Each named move below is a turn or a mirror, shown by a few rows before and after it. Which moves, in which order, take the first row of each later pair to the second? The first pair is answered.
j_429:
[ -6  17  14 -16 -10  -6   0   4  20   3 -13  -2   3  -8  -2  -8   9   5
   4 -11  -3   6  -2  -7  -1  -7   0  -1 -13] => [ -5  17  14 -16 -10  -5   0   2  18   2 -13  -1   1  -8  -2  -8  10   5
   4 -10  -3   6  -1  -8  -2  -7   0  -1 -12]
[  4  22   6  17   7   5  19   0   1   1  -7 -13   8   5   6 -15   8   8
  -3 -11   0 -10  -4   6   1   9   2 -11   8] => [  4  25   7  18   4   5  18  -1  -1   0  -7 -10   7   4   6 -16   8   7
  -2 -10   2 -10  -3   6   1  10   2 -10  11]
[  4   4   1   5  -8   4   4   1  -7  -2 -10   3   4  -1   3   3   4  -6
   7  10  -1   0   8   0  -2  -7  -4   0   0] => [ 0 -5 -5  3  0  3  6  3  3  8 -9 -5  5  6  2  6 -4 -3  1  2 -4 -2  1  6
  9 -7  2 -3 -6]
[  7 -19   1  -9  -9   6  -8  -9  -6 -12  13  17   2  -9  -5  -6   0  -2
  16 -11  15   2  -4   0 -12  -5  -5   2  -4] => [  3 -29  -6  -9  -3   5  -7  -6   6  -4  14  10   3  -1  -4  -2  -7   3
  10 -20  11  -1 -11   6  -1  -7   4  -2 -12]
j_249:
[ 6 -7 -6  2  3  4 -3  1 -3  5 12  1 -2  1 -2  7  1 -3  0 -4  5 -6 -5  3
  5  3  5 -4  0] => [  4  -3  -8   7   3   1   4   0  -2   5  10   0  -2   2  -1   5   0  -3
  -2  -2   4 -10  -7   6   4   3   5  -4   2]
[ -6  -7  -1 -15   3   3   4   4   8   0  -9  -4   5   8   2   1  -6   8
  -4  -3  -7   7   3  -4   5   2   2  -1  -6] => [ -7  -3  -1 -10   4   0   8   3   9   0 -11  -6   5   8   4  -1 -10   7
  -5  -2  -9   4  -1  -2   5   0   3   0  -4]
[  2 -14  -6  -8   4   6   0  -2   3   6  -2   5   0  -9   3   6   4  11
   2  -5  13  -1  -9  -6   1   5  12  -6  -9] => [ -2  -9  -8  -2   6   3   6  -2   7   8  -4   3   2  -5   5   2   1  12
  -1  -6  12  -6 -14  -4   4   4  16  -6  -6]
j_828:
[  3 -23  -7 -15   6  10  -3   9   3  12  -3  -3   5   6   2   8  -4   7
   1 -12   2   1   3  -1  16  -1  10  15  -5] => [  4  11   8  -6  -6   4   8   1 -19  -7 -12   8   6 -11   5  -6   2   0
   8   4   4  -2  13 -11  -5  -4  -4  22  14]
[ 4 -7 -3  7  5 -1  1  5  6  6 -6  0  0  5 -2  2  2  3  1 -4 -2 -2 -6  7
  7  2  4 -5 -2] => [ 3  8  4 11 -1 -4  6  2 -2 -3 -9  4  2 -2  0 -4  4  0  5  5  0 -4 -2  3
 -2  1 -1 -2  6]
[ -7   5   2   4   9  -5  11   3  11   2 -11 -11   3   7   3  -3 -12   1
  -5  -2  -9  -2  -2   7   5  -3   4  -4  -1] => [ -7  11   5   6   4  -6  14   2   7  -2 -14  -9   3   2   4  -7  -9   1
  -2   2  -9  -4   1   6   0  -3   1  -2   2]
j_703:
[ 11  -3 -11  -2  12   2   1   5  13   2   6  -3  -6  15  -7   7  -3   3
  12  -5  10  -1  -8   0   4   3   4 -12   5] => [ 12   9   5 -16   6   1   2   6  10  -5 -10  -6   3  13  -4   5  -3  10
  14   1  -1   9   5  -8  -2   0  -4 -10  -2]
[ -8   9 -11  -4   5 -13   6  -5   2  -4  -5   3   6  -8   9  -3  -3  -3
  -8  -3   2 -13  -7   1  13   8   0  -5   7] => [ -7  14  -5  -9   1 -13   5  -5  -4  -9  -8   4   8 -11  10  -2   2  -1
  -6   2   1  -8   0  -4   7   8  -5  -5   7]
[ -1   5   0   6  -8  -5   5   0  -4   5  -9  -7   3   5   4 -16  -4   7
 -13  10   0  -5  -9   2   6  10   4   3  21] => [ -1   8   5   4 -11  -4   3  -2  -8   1 -11  -6   4   4   3 -17  -1   7
 -11  13  -1  -4  -4   0   3  10   2   4  20]
[ -4 -10  13 -17  12   8 -23   3  15   5   3   1   0   0  -3   3   3  -9
  -4   6 -11   7   9  -3   2   4  -3 -13 -20] => [ -1 -12  10 -10   8  11 -27  -1   7   1  13   9  -5  -3  -3   2  12 -17
   0   8   0   5  11  -3  -2   6  -5 -11 -12]
Then:
Each pair is two moves apart.
[  4   7  10  -8  -5   7  -7   1 -10 -12  -3   2   1  -9   5   4   7   4
   6   7   0  12  13  -9  -8  -4  -3   7  -1] => [ -6   0  -2  -2   9   1   5   4  13   3  -9 -12   4   5   7   3 -10   8
  -6  -5 -10   1  -5   6  11  -4  12   2  -8] -> j_429 j_249
[ -7 -11  -2 -10   0   8 -11   5   3  -3   2  -7   3   7  -2  14  -7  13
   1 -15 -10  -1   0  -2 -14  -6 -22   8 -19] => [ -5 -19 -12   5  -1  11 -13   0  -3   0  17   2  -5   6  -3  12  -3   3
   4 -15   4  -9  -6   1 -14  -1 -20   7  -8] -> j_429 j_703
[  7  -6   1  -6 -10   2 -13  11  -9   0   9  13  -2  -1  -3   6   7  -3
   3   7   8  11  13  -9   0   4  -5   4  -3] => [  2  -4   5 -15  -7   0  -8  16   3   4  -5   5   4   2  -1   6  -1   7
  -2   5  -5  15  11  -8   5   1  -1   3 -14] -> j_703 j_703
[-11  11  -3  17   4  -4  15   6   4 -13 -27  -8  11 -11   4  -9  -9  -1
  -6  -3  -7   3   5  -1  -8  -4   8   5  -1] => [ -9  -6 -18  24  11  -1  11   6  11  -3 -14  -8   6  -3   1  -5  -9  -5
  -8 -13   3  -2  -7   8   2  -1  16   1   0] -> j_703 j_429
[  1  -6  -1 -12   1   4  -6   5   3   1   1  -4  -1  -1   5   0   1   6
   3   0  -1   6   3  -1   4   0  -1  -2  -8] => [ 3 -1  0 -6 -3  4 -8  1 -6 -3  5  3 -3 -4  5 -2  5  1  6  4  6  5  6 -4
 -3  0 -6  0 -1] -> j_703 j_828
[ -2  11   5  -5  -1  -2   7  -1   0  -2 -12  -4   2  -1   1   1  -5   4
  -2   0  -9   0   1  -5   1  -1  -2   4  -2] => [  4   4   4  -2  -6   2  -2  -2 -10  -6   1   6  -4  -5  -1   4   5  -3
   5   2   3   2   5  -8  -5   2  -6   5   6] -> j_828 j_703
[  4 -15   3 -19  -3   8  -9  -5  -6   0  16  -3   1   0   1  14   5  -3
   1 -10   3  17  13   2  -4  -6  -5   2  -4] => [ -4 -18  -8  -7   7   3   3  -7  10  10  13 -10   0   7   1  11  -6  -3
  -7 -18  -1   5  -5  13   8  -6   6  -2  -2] -> j_703 j_249
[  1 -14  -3   0   2   0  -6   4   2   9  13   1 -10   2   1   2   5  -6
   2   0  12   3  -5  -1   7   2   1  -5   0] => [-2 -9  1 -7  5 -3  0  7 11 10  0 -9 -3  4  3  1 -3  2 -2 -1 -1  6 -6 -1
 12 -2  3 -5 -9] -> j_429 j_703
[  6   6   9  -2 -10  -2  -6  -2 -12 -12   6  10 -11  -4  -4   3  10   4
   7  12   7   7   9  -6 -15   4  -9   8   3] => [  4   3  12 -16  -7  -3  -9   3  -4  -9  -1   1  -5   0  -5   8   6  12
   5   8  -3  13  12  -7 -10   3  -7   9 -11] -> j_429 j_703
[-2 -3 -2 -5 -5  0 -9  3 -6 -1 11  7 -2 -9  2  5 12 -1  7  0  2  4  8 -2
  3  6 -3  1  2] => [ -3   2   4 -11  -3  -2  -6   5  -1  -1   0   0   4  -8   4   5   7   7
   4   0  -8   7  10  -3   6   3  -1   2  -5] -> j_703 j_703
[ -5  10  16   7  -3  -3   6  -6  -1  -9  -7  -1   1  -4   5 -12  -7  -3
   4  12 -10  -2  -1  -1  -9  -8  -6  -6  -4] => [ -5  -6   1  19   4  -2   5  -7   4  -1   6  -1  -4   1   3 -10  -9  -7
   1   4  -2 -10 -13   9  -1  -5   3  -9   1] -> j_703 j_429
[-15   2   7   4  12   2   8  -4  11  -6 -10 -11   2   2  -4   5   5   8
  -5  -4  -2 -11  -4   8  10   0   1  -7  -7] => [-11   2   3  15  10   2   8  -9   2  -9   2  -2  -4  -2  -5   2  12  -1
   0  -2  10 -16  -6   7   5   4  -2  -7   5] -> j_429 j_703
[ -6  -8 -13   8  11   3   3  -1   6  11  11  10   3   3  -7  -3  -9  -7
  -7   2  -4  -2   1  14   2  -5   3  -4   1] => [ -3 -14 -13   5   9   7  -4   0   3   9  15  12   1   2  -8   1  -4  -8
  -4   2   0   3   4  13  -1  -3   2  -4   1] -> j_429 j_828
[  8 -12  -3   4  -4   4 -10  -6 -12  -4  19   9  -7  -4  -5   3  10 -10
   4   3  15   2   4  -4  -7   3  -4   2  12] => [ -3  21  10   5  -4  -7  12  -7  -8  -8 -11   0   5  -8   1 -10  -5  -3
  -1   9  -7  -4   2  -5 -11  -3  -7   4  13] -> j_703 j_828
[  7 -18  -8 -10   0  11 -15  -3  11   1  15 -12  -6  10   5  15   1  16
 -13   4  -1   3  -3   2  16   8   4  -4  -4] => [ -1  -4  -7  -4   3   2   0  -5  19   4   2 -18  -1  12   7   7  -9  18
 -19   5  -9  -7  -9   8  18   7   8  -3  -1] -> j_828 j_429
[-3  1 -3  7  2 -4  9  3  5  0 -2 -2  0  2  2 -6 -2 -8 -4 -3  1 -9 -7  2
  2  2  5 -4  6] => [ -5   6   4  -1   1  -4   9   5   5  -3 -10  -5   5   1   5  -6  -2  -1
  -4  -1  -8  -4  -2  -2   0  -1   3  -1  -1] -> j_703 j_429
[ -1 -17  13   6  -5   6   3  -3  16   1  -8 -13   1   6   4   6  -2  -1
  -9   4 -16   4   1  10  12  -9  -3   3   1] => [  2 -24   5  16  -6   8   0  -7   9   0   5  -6  -7   4   2   6   4  -9
  -6   2  -3   0  -4  12  10  -6  -2   2  11] -> j_703 j_703
[  8  -2  10  -9  -6   6 -11  -5  -9  -9  -4  13  -2   2  -8  -1   5  -1
   5  10  -3   5  15  -3  -8  -1  -7  -1   0] => [  3  10  13  -4  -6   0   0  -5  -8 -10 -12  10   1   1  -5  -8  -1   0
   1  12  -9  -1  11  -3  -8  -4  -7   0   3] -> j_429 j_828
[ -2  -4  -1   0   7   1   0  -1  17   7  -8  -8  -1   6   8   1  -9   2
  -2   0  -9  -1 -12   1   5   4   6  -1  -7] => [  2   9   0  13  -1   2   5  -8   1  -2  -3   5  -7  -3   8  -7  -3 -11
   4   8   2  -7 -10  -1  -8   5  -1   3  10] -> j_828 j_703
